In the data rows, the value 128 means zero.
Some points, one per row:
[166 120 136 128 114 117 110 138 117 137 141 112 140 125  97 139 121 113 135 139 130 143 113 147 117 131 126 142 125 119 121  99 112 164 119 255  82 118 112 119 132 112 128 119 135 121 124 125]
[ 93 101 162 122  94 131 187  73 126  88  80 210 108  91  84 116 109 118 108 116 111 106 107 136 199 122 100 231 150 142 114  66 132  99 125 115 191 131 122 150 108 112 214  95 113 138 181 113]
[ 86 119 130 118 109 122 106 114 116 110 159 122 114 117  92  90 199 125  86 241 145  94 112 127 122 133 118 116 133 123 122 123 119 255 117  81  96 114 108 127 127 136 126 125 138 120 121 136]
[122 121 107 121 108 150 103 142 116 136  89 194  67  98 255 128 108 135  84 162 143  87 133 120  82 160  84  72 148  97 145 149 122 145 139 255 187 106 211 127 158  95  81 101 123 145  89 108]
[ 99 101 186 120 104  99 168  88 120  83 124 177 101 168  88 173 112 162  75  97 113  85 116 137 153 127 102  85 140 118 113 100 107  67 145  89 174 125 149 140 111 135 189 123 114 142 151 126]
[149 114 139 140 127 117 100 104 113  85 122 125  98 131 139  95 101 137 147 125 131 151 111 121 139 138  86  95 124 107 127  96 132  96 121 146 141 114 120 132 131 134 122 103 133 142 116 113]
[ 88 127 112 128  89 156  80  70 120 242 140 255 102 136 149 144 178  98  89 159 132 114 100 150 108 149 201 148 151 179 118 155  99  95 126 150  79 138 161 174 133 120  94 176 154 103 101 124]
[143 131  76 109  84 155 255 126 148 255 125 150  93 238 228 138 213  98 201 125 170 106 168 171  93  78 121  69 129 116 105 217 135 174 164 163 227 200 181 144 114 151  66 188 130  94  79 122]
[ 88  98 150 167  99 118  57  74 164 172 150 217  70  68 153 122 135 145  68 131  85 166 128 112 167 149 255 255 104 159 104  79 104  77 132  95  90 144  85 175 182 115 255 165 120  99 216  96]
[149 159 147 140 119 164 102 255 174 210 116  89 143  55 208 114 125 133  90 177  95 120 118 113  90 124  77 117 121 140 132  74 114 168 186 124 133 193 136 110 146 161  80  72 125 101 107 144]
[128 118  93 137 209 116 116 117 110 103 133 116 111 121 107 148 129 154  95  99 148 116 114 120 140 134 134 144 125 104 126 147 105 119 118 192 119 111 121 127 128 111 140  92 135 133 126 108]
[ 91 114  88 131  92 104  94  99 133 101  91  89 121 167 101 107 111 165 119 162 138  99 130 114  94 116 138 111 117  96 135  96 146 154 121 115  87 113 126 139 122 106 123 110 124 133 114 111]
[122 107 234 147  84 129 144  89 122 148 106 137  84  81 111  92 105 124  72 157 105 209 116 122  93 120 255 118 111  93 127 122 107 162 134 113  74 148 119 170 142 104 192 255 152 114 139 137]
[110 113 111 127 151 110 123 108 113  97 139 119 101 143 105 107 127 147  88 117 132 194 117 123 102 132  98  90 129 128 122 145 115 115 124 110 138 109 119 129 143 125 129 113 137 138 113 125]
[152 129 140 138 196 106 146 114 105 113 116 153  74 163 136  93 120 131 255  82 119 205 111 116 129 132  81  74 125  86 131 165 109 136 154  88  98 123 152 129 121 137 122 101 133 158 106 144]
[255 157 103 108 124 248 165 255 214 255  99  75 167  55 255 134 108 119 112 214  97  75 111  96  90 121  65 106 141 116 141  88 118 204 169  99 155 200 125  93 130 134  73  55 104 101  97 183]
[124 109 192 126 133 108 126 103 122  94 122 130 125 129  97 131 154 118 106  97 118  93 114 132 181 126  96 136 135 149 124 143 162  79 127 142 117 112 121 133 123 132 156 117 124 133 140 120]
[113 131 145 111 121 138 103  93 110 153 150 148 115 126 105 104 129 118  76 127 142 117 124 130 112 142  90 121 128 146 126 134 118 171 117 105  87 126 115 127 138 129 102 136 140 115 128 119]
[110 170  76 129 150 195  65  93 117 135 114 180  97 117 255 101 137 118  84 159 177 106  78 111 121 127  86  63 173 195 139 107 128 124 116 147 157 115 153 172 114 127  88  92 124 191 108 131]
[ 71 109 151 138  89 117  82  90 118 102 117 174  93  87 101 139 152 154 123 140 109 144 110 117 142 120 169 107 139 176 119  79  99  79 126  85 102 123 118 141 126 115 199 237 133 134 170 102]
[109 126 125 134 122 124  91 117 129 172 164 104 114  97  96 107 147 111  90 151 122 119 110 136 131 131 126 101 121  99 119  76 116  83 123 113 122 121 113 124 133 123 130 151 136 115 157 114]
[ 87 116 107 122 120 113 125  92 121  94 132 148 137 118  91 134 122 125 135 156 122 111 104 103 157 176  92 109 135 141 125 119 123 105 121 137 127 121 122 122 127 107 154  97 125 148 160 109]
[128 132 101 159 143 136  95 127 126 192 186 118 112 114 125 143 136 119 118  92 135 107 116 147 117 123 135 132 125 160 119 115 129 193 136 120 130 143 109 121 118 155 100 137 139 116 114 125]
[135  90 215 120  92 107  87  82 149  97  77 167  79  77 108  92 111 123 255 209  93 122 115 118 122 168 125 156 146 150  99  72 113  87 136 111  92 142 112 156 136 171 255  95 109  90 179 116]
[173 153  67 104  82  99 252 209 212 143  85  65 147 255 255  93  81 108 197 103 177  83 255 167  79  70 201  61 115 147 125 255 155 107 161 107  96 174 253 149 105 119  59 255 110  94  74 130]
[114 116  78 122 112  96 110  91 131  68 119  97 104 255 129 141  95 177  86  72 124  93 133 121 113 101  89  61 120  96 131 189 149 113 145  91 118 117 166 136 118 111 117 116 109 159 102  99]
[100 152 124 131 145 132 114  91 113 161 126 170 125 118 101 160 136  96  62 126 146  97 121 135 144 137 138 107 133 163 135 101 177 128 108 134 129 112 121 125 138 154  97 187 135 126 131 124]
[117 119  84 125 121 113 113  94 118 117 113 125  98 141 118  98 130 136 255 119 140  98 107 136 139 101 186 101 135 171 124 110 116  81 121 127  91 114 124 151 121 120 149  99 125 147 129 127]
[161  99 108 117  88 119 255  72 136  71  87 240 124 115  88 148 135 107  97  97 108 107 119 150 163 103  81 106 166 162 108  99 162 100 144  98 230 142 145 139 108 179 225  84 102 143 187 106]
[123 116 163 114 124 123 107 141 122 115 137 110 138 113  93 114 141 158 125 123 125 124 113 119 112 122 114 132 124 115 124  91 139  64 120 131 100 118 111 129 127 121 129 129 135 122 138 124]
[160 124 160 150 101 126  93  91 121 127 151 174  95  98 118 103 187  94  82 120 121 185 105 135  93 117 172 111 128 153 122  86 108 102 139  82 135 138 127 137 130 128 115 147 157 106 129 127]
[ 95 129  79 110  90 161 101  88 147 104  78  91 192  91  77 165 101 163 114 112 114 185 135 128 121 126  98 132 117 149 155 225 181 114 104  90 139 126 110 125 109 114 149  85 111 139 117 117]
[116 129 160 109 109 141 160 216 131 136 126  90 150  96 105 163 175 158 178 118 128 108 116 120 143 112 138  95 126 135 130  80 124 208 120 152  82 126 114 111 123 109 102  88 125 116 115 132]
[132  87 102 113  91  80 255 103  96 126  65 174  55  56 255 141 138 134 255  77 104  92 255 160 116 213 178 226  91  78 170 255 106  76 146 166 158  89 202  83 198  93 137  60 143 127 183  95]
[125 114 255 136 120 128  94 147 129 106 123 105 118 107  98  92 132 137  92 132 116 145 112 141 143 132  85 130 117 107 118  93 122  71 123 146  86 126 103 119 128  95 125 109 137 117 162 118]
[114 148  91 122 142 164 133 255 125  94 143  79 222  99  99 123 140 122 128 119 134  82 126 138 162 120  70 129 142 137 135  81 149 132 113  81  98 130 105  91 122 112  98  63 112 119 116 152]
[123 110 109 115 106 111 120 133 121  78 132 123 121 127  96 135 109 129 147 150 138 132 109 139 126 120 119  98 131 118 121  72 127  88 121  95  97 113 119 130 130 115 141 107 134 130 134 113]
[108 113 116 121 121 123 110 129 122 143 160 126 129 108 104 223 162 115 231 115 119 135 110 118 117 137 120 134 127 108 118  80  99 107 122 113  75 117 109 123 131  92 145  96 133 125 143 122]
[124 121 117 172 161 116 125 133 120  97 162 104 129 119  82 139 190 152 150 131 124 114 118 138 120 126  93 130 130 102 127  96 124 149 117  67 116 111 109 117 129 163 143  84 131 123 132 128]
[120 108 133 168 127 110 106 112 116 106 130 126 106 132  92 100 141 104 122 117 130 220 106 128 138 141  88 111 132 122 122 125 120  60 126  92  83 107 112 131 121 115 141 112 133 128 148 118]
[123 178 143 127 116 165 115 156 137 175 166 220  55  55 231 119 129 122  77 153  85 164 121  94 156 125 255 107 135 106 126  67  99 172 187  97 179 170 134 127 159 156 165  85 144  92 139 166]
[ 93 131 100 146  89 164 134  81 118 118 130 184 110 116 123 123 161 102 190 122 139 127 123 145 103 136  81 100 130 195 115 171 117 171 118 185  82 146 112 118 128 135  85 208 137 102 119 125]
[214 105 151 123  72 174 255  68 132 255 104 255  89 212 202 168 111 117  90  87 154 126 118 167  93 129 136  76 144 255 100 255  96 136 166 116  83 227 225 187 121 118  76 207 165  87  77 117]
[ 97 181 165 115 145 130  74 113 105 125 206 183  99 127 135 111 125 138 133 118 191 184 111 125 161 136 114  69 140 131 150 153 127 160 109 161 154 103 150 128 137  96  89  98 129 154 119 126]
[ 91 100 133 137  92  98 172 101 135  85 103 143 144 162  97 199  99 135 104  91  98 132 128 141 130 106 128 138 131 105 116 125 141 134 151  79 181 125 159 132 124 163 159 144 109 129 148 115]
[134 121 131 144 125 124  89 111 110 131 125 131 128 121 126 121 107 124 102 153 138 100 112 145 161 133 144 101 124 120 125 159 137 156 116 137 121 118 121 139 127 116 118 124 139 141 124 127]
[173 136 102 128 139 126  98 105 104 109 138 131 111 125 112 126 138 139  89 130 146 129 112 133 141 125 178  78 133 197 134 109 102 154 112 110 122 111 123 131 131 105 112 116 141 137 119 129]
[131 147 147 121 187 192  78 105 132 118 158  88 126  88 105  92 133 138 150 126  96 112 141 125 115  81 177 214 115 186 155  88 114  87 113  79 131 122 109 107 110 158  96  88 108 139 107 202]
[162 108 119 103  98 123 231  90 134 169  79  79 189 255 224 113 167 114 124 102 162 101 158 147  84  79 219 109 104 120 109 239 100 151 186 193  94 228 217 133 108 108  74 241 122  96  79 186]
[122 115 130 113 105 116 118 127 124 115 146 119 129 106  85  97 140 129 181 132 127  99 112 129 109 132 115 150 141 109 123  94 142  89 121  94  78 120 109 126 125  99 154 137 133 124 141 129]
[ 95 141  93 124 138 105  85 111 153 121 123  86 145 153 105 125 103 154 119 106 146 163 139 113 107 104 161  96 117 115 147 164 168  65 111 102 134 113 128 124 123 123 100 255 118 135  98 106]
[106 110 109 137 126 105  93  97 123 119 148 113 104 156  95 113 112 145 110 181 129 134 113 131 107 124 102 126 127 157 126 103 134 112 127 107  99 114 126 128 128 123 145  90 127 141 122 119]
[ 92 113 166 107 116 115 119 117 115  83 136 123 109 144 105 123 127 118 107 172 159 102 108 116  97 135 113  85 126  89 124  80 111  81 119 118 104 115 121 132 137 114 124 131 128 141 122 124]
[102 106 230 128 137 109 127 118 124 125  98 148 138  98  86  94 111 124 224 135 111 164 112 114 139 155 108 119 133 174 120  83 188 198 120 141 112 117 117 135 122 137 188 102 124 128 164 127]
[175 115 105 133 151 115 146 125 104  90  96 131  74 112 129 141 106  92 122 104 128 140 128 119 118 145 104 141 126  99 125 104 103 108 123 157 121 106 125 121 153  99 117  82 142 132 125 113]
[ 94 117 138 148  93 121  97  98 123 143 164 119  94 105 115 169 146 131 108 119 119 194 125 120 100 111 255 157 116 143 123 115 105 191 141 106 115 138 123 149 122 107 126 179 150 116 113 123]
[151 157  80 109  97 171 151  77 114 144  83 122 193 203 169 102 176 113 209 100 133  75 149 196 126  81  78 115 119 188 109 185 111 162 149 162 243 228 186 109  99 146  80 104  96  99  93 189]
24 more points follow, each with its number after it:
[113 107 142 151 107 110 144 101 131 111  91 154 150 108  81  91 117 116 116  93 115 107 105 121 140 152 114 126 137 129 124 154 111  93 119 208  82 114 116 122 124 123 208 141 121 132 177 100] 0
[100 234  59 121 255 164  65 138 207 163 104  63 255  69  80  93  77 106  73 101 105 105 227 104 151 101  78 255  92  88 171 215 176 245 112  94 113 118 110  98 105 202  56 146  89 146 146 230] 1
[123 132 109 140 110 126 105 160 133 134 159  90 145 107 112  91 228 111 100 169 143 135 125 134 103 107 129 107 130 174 125  81 139  97 137 134  82 138 115 111 120 134  95 133 128 122 119 130] 2
[163 106 121 138  95 104  96 114 126  79 114 106 145 149 105 102 110 132  95  96 128 122 122 117 113 121  81 107 121  95 125 119 128  89 128 112 108 110 125 141 119 126 145  97 126 135 122 102] 3
[198 168  98 105 167  96 111 142 124  87 103  71 108 213  98  96 103 127 249  77 134 238 166 105 145  97 125  77 112  98 156 125 141  93 108 103 123 113 132 100 128 123 112 161 121 129 100 117] 4
[113 154 125 121  77 190 255  96 100  91  78 104 225 123  92 231 133 103 188 110 162  83 156 178 171 146  60 167 119 179 119 118 138 162 102 205 131 201 100  94  99 147  85  75 112 110 136 114] 5
[ 96 107 195 123 134 111 119 106 118  94 124 128  99 134  97 151 111 120 136 102 123 111 109 138 122 126 101 124 131 115 124  96 133  77 124  82  89 112 117 133 127 146 151  83 133 134 154 109] 6
[119 119 168 108 180 111 163 120 105 100 136 136  84 122 115 136 114 142 111 137 132 136 119 121 118 140 149 118 118 117 129 134 101  75 126 186  92 112 130 135 133 112 124  80 137 140 130 127] 7
[140 117 140 133 110 139  90 126 127 124 121 109 183 107  92 133 119 131  88 106 139 128 112 115 149 145  78 197 128 149 116  85 132 128 118 122 118 124 104 125 127 100 122 124 136 120 132 112] 8
[131 135 122 126 127 143 161 140 122 130 117 114 135 127 122 169 204 109 130 132 153 109 122 136 110 115  81 133 130 138 114 134 144 255 120 174  99 141 102 115 135 136  95 109 141 111 127 129] 9
[106 105 173 121  96 100 138 119 121  86 122 152 117 125  84  85 119 107  90  89 123 109 107 110 119 153  90 103 135 118 116  99 149 110 128 147  86 113 127 129 126 123 180  73 127 136 165 114] 10
[157 119  68 140 103 120 140 141 118 110 107 156  55 124 255 185 105 133 255  98 136  72 230 129 118 136 135  76 153  86 155 212 109  83 142 143 203  96 253 119 160 110  77  95 128 143  84 101] 11
[185 112  87 103 111 111  89 112 124  97 146 106 140 130 101  90 109 116  90 141 128 137 119 118 128 118  84  77 125 160 126  94 146  93 121  91  88 112 117 125 119 113 123 126 128 131 131 124] 12
[108 147  99 138 112 144 187 182 155 125 144  78 237 129 237 160 215  91  81 112 166  85 156 161 127  80  84 140 124 130 121  94 151 227 191  97 190 218 143  97 108 173  71 123 112 116 106 158] 13
[130 133 132 145 115 135 105 122 119 147 150 123 151 121 109 198 175 103  76 140 131 118 119 129 136 119 113 123 131 205 120 103 136  67 123 125  89 135 111 121 118 123 106 200 137 113 129 138] 14
[ 94 126 138 103 148 130  89 105 116  99 162 132 122 120 104 110 117 116  92 122 142 125 115 142 135 151  92 123 129 146 122 115 146  84 109 108 111 114 109 126 135 110 106 142 138 121 121 125] 15
[122 121 117 138 111 118 112 105 116 106 117 126 101 134 111 153 124 123 117 162 150 105 110 117 128 122 135 134 135 120 127 110 119 103 119 117 181 112 123 137 123 101 129 117 132 148 135 121] 16
[115 115 151 109 178  96 255 102  97  93 147 181  83 148  86  85 106 148  72  92 136 136 107 120 152 195  85  63 127  94 118 101 131 255 145 104  73 111 137 130 144 134 139  97 150 140 138 109] 17
[127 116 160 149 116 129 114  99 125 140 120 144 120  87  86 119 165 136  72 128 113 120 111 113 139 130 127 145 146 174 123 107 119 119 126 121  85 122 117 120 135 141 178  70 126 113 195 121] 18
[255 135  90 142 158 169 190 228 143 174 127  88 103  80 115 119 159 171 146 128 116 107 129 115 143  95 112 228 126 126 138  71 141  95 111  99 135 120  99 105 116 115 101  90 117 122 130 162] 19
[120 112 153 111 162 124 100 127 110 129 124 135  99 116 119  87 104 120  96 116 157 144 112 110 110 145 109 189 129  99 124 129 128 132 120 100 126 109 117 144 127 116 111  80 136 136 116 129] 20
[114 113 139 119 155 104 130 112 119  83 131 126 132 125  90 111 155 162 212 109 137 148 107 107 120 158 103  75 131 124 124  89 123  99 122  95 113 113 113 127 135  98 130  96 127 130 158 111] 21
[112 129 121 143 108 125 106 117 122 116 161 101 134 123 114 104 133 164 122 118 130 140 120 157 129 111  95 120 120  95 122 110 127 125 127 143  76 124 115 117 120 116 105 126 136 115 133 146] 22
[123 107 126 111 107 113 121 106 127 115 123 130 139 114  76 106  95 139 196 178 121 134 106 127 119 155 104 117 129 112 123  90 125  97 115  97  93 112 112 121 130 110 155  84 122 129 162 114] 23
Which two of these numbered points are nearest to each point below, looking only along the 8 directions in which the first points spread most? Their numbers follow each, nearest first.
[157  79 126 161  87  80 106  76 168 111  65  56  60  91 155 225  87 148 255 185 131  98 246 100  77 255  75  52  91 255  94  55  97  73 148 113  70 155  88 232 142  75 255  65 122  87 116 142] > 23 21
[179 121 209 132 136 130  82 155 121  97 137 114 145 103 111 146 144 139 202 133 122 122 112 135 133 124 107  93 136 106 121  72 117 122 122 127  95 124 113 117 129 121 118 110 134 116 130 134] > 23 21
[113 103 165 129 106 104 129  88 118  79 120 162 124 154 100 105 101 116  91  80 114 128 112 128 120 126  86  92 137 149 117 137 129  89 137 137 155 116 138 138 117 113 167 115 116 147 152 104] > 10 0
[ 93 102 210 101 129 103 177  83 121  79 151 175 113 140 100 163  93 115  93  96 116 135 105 137 113 134 103 128 150 101 113 102 109  78 140 148 146 114 136 137 119 148 178 130 119 144 164 103] > 10 0
[106 175  76 128 115 119  95 101 179 162  89  80 123 123 178 112  73 138 249  92 120 183 167  98  97 130  76  94 110 117 189 255 181  61  99  82 127 108 131 103 138  93 123  71 106 138  82  99] > 4 7
[120 141 126 112 182 138 140  98 112 127  94 103 144 117  72 102 164 153  82  86 129 149 122 114 184 122 135 122 136 104 147 123 133  70 110 153 130 124 115 115 115 130 152  69 124 146 121 129] > 16 8
[117 125  87 118 177 108 144 150 116  88 125  95 120 138  97 154 137 122 150 121 164  97 129 127 122 125  87 113 122 101 126 105 139 127 115 142  73 115 112 117 126 133 111 111 141 122 134 129] > 22 21
[ 83 127 113 112 135 116  89  98 120 143 165 119 109 138 115 104 110 103 106 120 140 106 108 125 151 112 132  83 139 107 132 102 162  63 116 107 154 108 122 135 129 110 115 179 124 142 121 119] > 15 16
[ 95 115 133 132 121 121  83  93 115 179 170 145 123 119 103 174 193  98 104 146 136 176 108 141 107 121 189  76 131 184 126 100  96 150 122  96 108 123 112 139 137 105 135 154 142 128 153 111] > 14 2
[ 87 115 181 129 154 104 139 101 111 109 137 149 108 131  86 102 139 110 212  85 138 142 106 121 159 166 106  90 132  90 126 166 128 140 127  88 104 112 123 122 135 105 137 101 134 142 124 104] > 21 23
[141 152 124  95 140 157 127  80 103 130 119 152 123 140 123 143 137 106 149 187 157 100 141 192 145 131  76  90 119 167 117 126 118 179 114 196 154 157 125 114 113 168  85 178 117 106 123 133] > 9 14
[106 104 146 122 125 104 126 105 129  87 120 171 154 120  99 162 119 109 130 109 111 133 110 112 123 140  90 173 143  99 113  93 145  70 135  93 103 118 133 127 133 137 186  90 122 136 163 111] > 6 10
[ 96 126 123 131  89 161 214  70 121  89  84 255  62  59 100 237 130 111  75 145  87 117 126 114 140 135 165  92 150 199 108  85 117 255 140  73 140 157 125 150 122 145 255  64 114  94 197 124] > 18 0
[145 132  74 112 214 118 123 133 117 144  81 185  64  70 255  97 107 185 255  81 128  96 182 106 122 206  91  94 114 102 179 255 103 100 124 138 199  99 171 114 198 121  91  65 125 152 110 115] > 11 7
[138 103  94 109  98 103 144 100 129  95  99 123 126 162  95 103  79 114  73 145 112 115 118 142 127 120  94 136 137 100 116 140 130  66 141  88  92 119 146 132 117 139 154  90 117 128 133 103] > 3 16
[ 98 125  79 116 164 115 170 129 125 161  65 155  60  64 255 116  94 165  75 109 121 103 206  99 107 206  77 121 109 107 181 255 115  95 128 255 232  99 176 100 198  93  97  61 123 141  90 104] > 11 7
[255 138  59 120 255 114 164 255 196 173  94  56 255  94 255 154 154 105  59  84 162  68 255 163  94  70  89  79  91 124 133 181  98  98 203 255 255 228 253  87  91 234  56 118  89 147  94 246] > 13 11
[250 118 125 113 132 112 255 254 111 104 112  79 134 144  80 121 150 136 207 104 172 176 153 131 114 115 161  72 118 143 136 104 179 156 105  82  85 112 109 106 111  75 113  89 137 125 103 158] > 4 22
[207 121 130 122 146 127  80  87 113 126 132 151  97 124 111 212 161 119  97  97 138 156 109 140 125 128 165 149 124 156 123  85 103  91 121  83  77 119 119 147 129 149 110 234 141 120 125 124] > 14 15
[148 110 159 128 123 118 106 121 129 108 152 108 119 120  93 134 138 134  61  98 117 114 109 126 110 135  97 228 133 141 122 112 133 146 123 124  96 125 113 125 122 142 139  96 136 130 122 119] > 8 16
[114 110 255 111  95 109 116 124 127 121 139 119 130 116  87  95 139 104  96 126 126 111 112 122 139 145 105 116 140  93 117  81 109 136 119 111  79 112 113 119 127 106 168 114 134 121 150 112] > 10 6
[100 128 147 120 117 128  95 141 129 123 112 151  86  80 107 111 198 131 113 113 112 113 121 117 144 123 169 115 140 129 117  66 119  95 139  98  87 122 123 129 133 125 173 103 125 114 149 119] > 18 8
[145 120 145 137 184  94 166 226 161 136 100  78 166 121  81 109 136 119 231 124 151 148 129 105 110 140 118 106 120 112 125 118 166 113 113 147  77 112 102 115 123 112 124 213 134 113 149 122] > 4 22
[ 94 125 141 132 134 127 119 132 128 158 150 111 127 107 113 128 134 118  75 183 117  98 114 115 134 126  97 125 132 124 121  91 116 115 125 177 104 123 107 122 140 131 124 114 136 116 147 140] > 20 8
[102 120 128 119  79 133  99  99 122 223 187 178  86 115 131 124 151 121  78 103 137 205 120 133 101 114 207  98 130 150 115 159 116 201 144 133 106 143 121 147 135 142 103 167 151 104 113 127] > 14 2
[146 100 227 134 103 109  75 100 146 129 110  97  87  86 112 125 135 163  96 162 102 107 120 119 107 150 196 135 117 125 112  68 142  91 139  95 130 127 102 157 145 115 173 148 134 102 152 116] > 18 6
[113 133  80 115 119 122 124 125 120 150 114 111  81 189 140 119 144 118 124 122 172 140 141 139 101 102 125  78 134 135 122  91 117  94 122 149 105 121 137 131 123 112  92 143 133 122  96 118] > 22 15
[121 122 172 143  73 175 114  90 126 125  67  77 159 135  89 243  86 155  95 118 134 191 101 103 115 113 109 140 128 115 150 107 160 131 107 116 120 141 136 139 107  89 153 127 137 148  87 115] > 12 3
[111 155 145 127 118 206 218 114 155 212 112 230  55  55 157 119 104 168  93 150  88 117 119 107 126 102 157  95 149 136 120  66 102 238 151  97 207 145 116 134 132 142 159  92 119  96 148 178] > 18 16
[124 134 114 118 178 131 110 110 111 149 137 140 115 118 109  98 157 124 139 139 150  94 112 128 130 143 134 112 124 140 124  92 118 102 108 133 143 114 116 124 137 136 102 119 134 131 123 125] > 20 15
[127 122  99 136 115 103 160 106 120  86 149 149  85 228 124 126  76 168 182  81 119 135 113 125 144 111  96  68 127  95 125 221 150 112 160  88 183 131 175 138 122 172 120 114 115 158 116 115] > 3 16
[113 255  67 117 105 160  66 162 168 118  87 179  79 137 255  81  73 172 255 126 116 100 129  99 119  96 255  83 178 102 189 201 231 101 132 169 255 112 253  96 171 100 107 110 106 167  74  89] > 11 7
[ 87 115 121 178  86 140  82  78 121 115 107 169 170 107 111  92  95 127 105 105 123 121  98 142 134 134 124 138 134 113 125 100 149 105 116 101 143 127 119 153 117 154 159  70 119 158 123 108] > 16 18
[120 109 138 124 184 114 156 126 124 129 153 127 153 110  89 157 139 101  72 146 110  85 110 119 166 145  85 157 138 108 125  96 150 103 121  84  77 118 117 135 129 134 165 105 134 130 135 115] > 8 6
[ 96 167  81 116  72 143 138  60 102 121 137 255  56  76 255 118 104 101 187 100 122  74 255 180 226 255  70 135 139  95 162 255 128  66 112 255 154  91 213 101 185 191  59 142 111 144 173  89] > 11 7
[160 111 187 132  99 113 129 107 119  95 125 121 131 127  99 110 140 110 112 118 124 121 111 138 107 136 131 121 133 143 117  68 117  90 122 170  91 116 112 134 125  95 147 109 134 125 142 113] > 6 10
[156 103  88 121 128  92  75  81 136 115 146  88 104 151 122 131 145 101 210 176 139  95 132 122 103 113 131  54 129 111 117  77 127  87 125  84 153 105 112 167 115 106 151 181 119 137 140 107] > 22 21
[107 122 117 140 107 133 112 136 136  98 148 107 135  98 102 138 136 117  82 145 118 178 107 130 119 133 112 137 131 118 118 106 139 165 128 255  98 127 104 118 127 107 134 126 137 115 144 131] > 20 22
[105 112 148 150 155 112  97 113 108 101 190 131  95 127 104 117 136 224 193 114 140 153 111 137 149 147  84  91 132 150 125 114 109 105 122 129 131 110 119 134 133 106 139 105 134 142 132 118] > 21 23
[132 133 128 154 113 142  90  98 116 131 139 131 116 117  99 186 151 107 144 183 127 153 115 140 131 136 107 146 129 145 114  96 121 156 116  80 137 127 106 126 137 119 109  87 139 122 114 122] > 8 18
[109 104 144 144  99 103 134  92 119  90 120 125 125 175  99 133 135 143  95 130 129 101 115 127 100 121  96  86 132 110 122 115 149 108 138  83 120 118 134 139 116  91 146  95 122 142 150 118] > 3 12
[101 114 122 124 103 121  95 116 121 107 167 115 112 120  92 101 130 114  88 113 129 158 112 155 132 139 113 177 130 161 120 104 131  77 120 172 142 115 106 128 136 157 138  86 141 123 142 120] > 16 15
[180 194  64 127 218 175 157 255 208 152 130  58 255  68 255  96 196 104  85 101 133  68 151 139 165  74  53 169 126 134 149 102 164 152 203 197 255 210 192  83  93 193  57  56  89 170 106 205] > 13 19
[109 112 100 114 114 104 125 120 129  94 130 111 110 135  99 205 122 136  74 119 124 121 126 128 121 110 119  91 123 108 119  92 125  94 125  79 143 115 128 138 126 121 136 250 125 128 128 121] > 12 3
[147 108 104 121 115 109 107  92 115 112 122 131 106 146 101 105 120 116 131  99 122  99 111 134 124 130 128 114 128 122 126 123 115 120 128  89 100 114 123 136 138 107 132  98 125 149 130 106] > 16 15
[111 229  80 120 138 154  91 154  93 137 139 255  60  94 255 100 116 107 185  96 159 130 134 115 116 235  81  59 141 120 166 255 109 122 135 187 255  98 253 130 164 141  70  55 124 176  87 122] > 11 7
[123 255  97 119 255 199 120 182  95 116 134 160  89 121 255 156 145 147 255 146 222 212  81 102 146 104  79  55 168 140 157 161 128 139 128 124 255 157 179 145 112 136  85  85 124 170  77 168] > 9 11
[130 137 181 110 148 128 129 146 128 115 161 101 129 101 110  86 126 127  83 205 120 106 121 121 124 111  97 103 126 118 129  97 134 102 131 146  94 130 115 111 116 105 100 115 128 118 113 154] > 12 22
[124 126 145 106 124  98 215 153 141  81  95 107 107 210  95 127  92 136 120  99 114 108 150 135 105  86 185 126 114  91 141 255 131 111 144  94  86 125 186 122 105  99 153 235 121 136  91 136] > 4 3
[ 80 123  86 153 103 147 255  97 115 148  66 136 100  67 143 122 149 121 195 152 133  99 216 121 173 174  70 226 113 101 156 255 121 216 109 244 255 118 121  97 187  93 130  57 138 117 122 102] > 11 5
[191 210  69 112 110 248 255 255 221 184  82 255  55  55 255 102  66 155  64 185  85  72 139  98 118  95  70  70 199 129 107 105 108 190 178  84 255 228 152 150 135 204  85  55  98  87  97 246] > 13 19
[210 167  79 116  74 248 255 255 180 135  88 194  69  61 211  88  84 139  76 221  85  95 133 111 106 108  82 107 197 166 107 110 118 255 174 104 255 197 186 138 126 232 108  85  99  88 103 199] > 13 19
[163 108 182 129 121 105 113  92 112 112 154 145 111 165 124 113  83 146 104 115 127 183 110 132 103 131  75  95 132 102 120 174 122 159 144  98 106 117 141 140 126 135 138 122 124 156 118 102] > 17 3
[107 125 239 121 102 126 110 113 121 109 162 117 121 114  98 120 138 105 206 144 127 116 115 119 109 134 117 123 125 161 121  99 136  77 117 126  92 116 105 120 126  98 124 125 136 122 130 118] > 23 21
[106 129 136 133 119 136 110 133 121 131 140 102 135 106  78 135 168 126 175 162 128 107 129 123 168 109 113 181 130 131 137  91 130 160 114  80  99 113 110 116 116 110 112  86 123 140 125 123] > 8 22
[ 88 163  92 116  98 211 183  74 125 189  82 175 148  90  88 156  96 119 126 118 138 133 139 135 127 210  92 255 120 135 131 184 161 200  98 236  86 167  99 109 128 157  84  99 126 104 134  98] > 9 16
[104 122  90 155 129 119 109 128 112 117 101 120  84 112 129  92 125 134  85 111 137 147 134 128 127 158  73 142 114 128 137 164 139 129 114 126 116 111 116 122 154 124 104  74 138 136 115 111] > 20 16
[ 90 103 144 147 117 107 123 112 120  77 116 139 147 131  94 144 103 126 159 148 117 120 110 144 145 149 122 138 142 138 114 100 141 102 128 105  87 113 115 145 130 129 193 120 125 130 158 111] > 6 0
[191 122 104 100  79  93 242  72 163  78 108 136  97 255 246 118  68 216  97  71 125 105 134 142 124  74  68  53 141 103 119 255 161  75 203  96 255 172 253 152  93 238  94 138  93 183  92  94] > 11 17
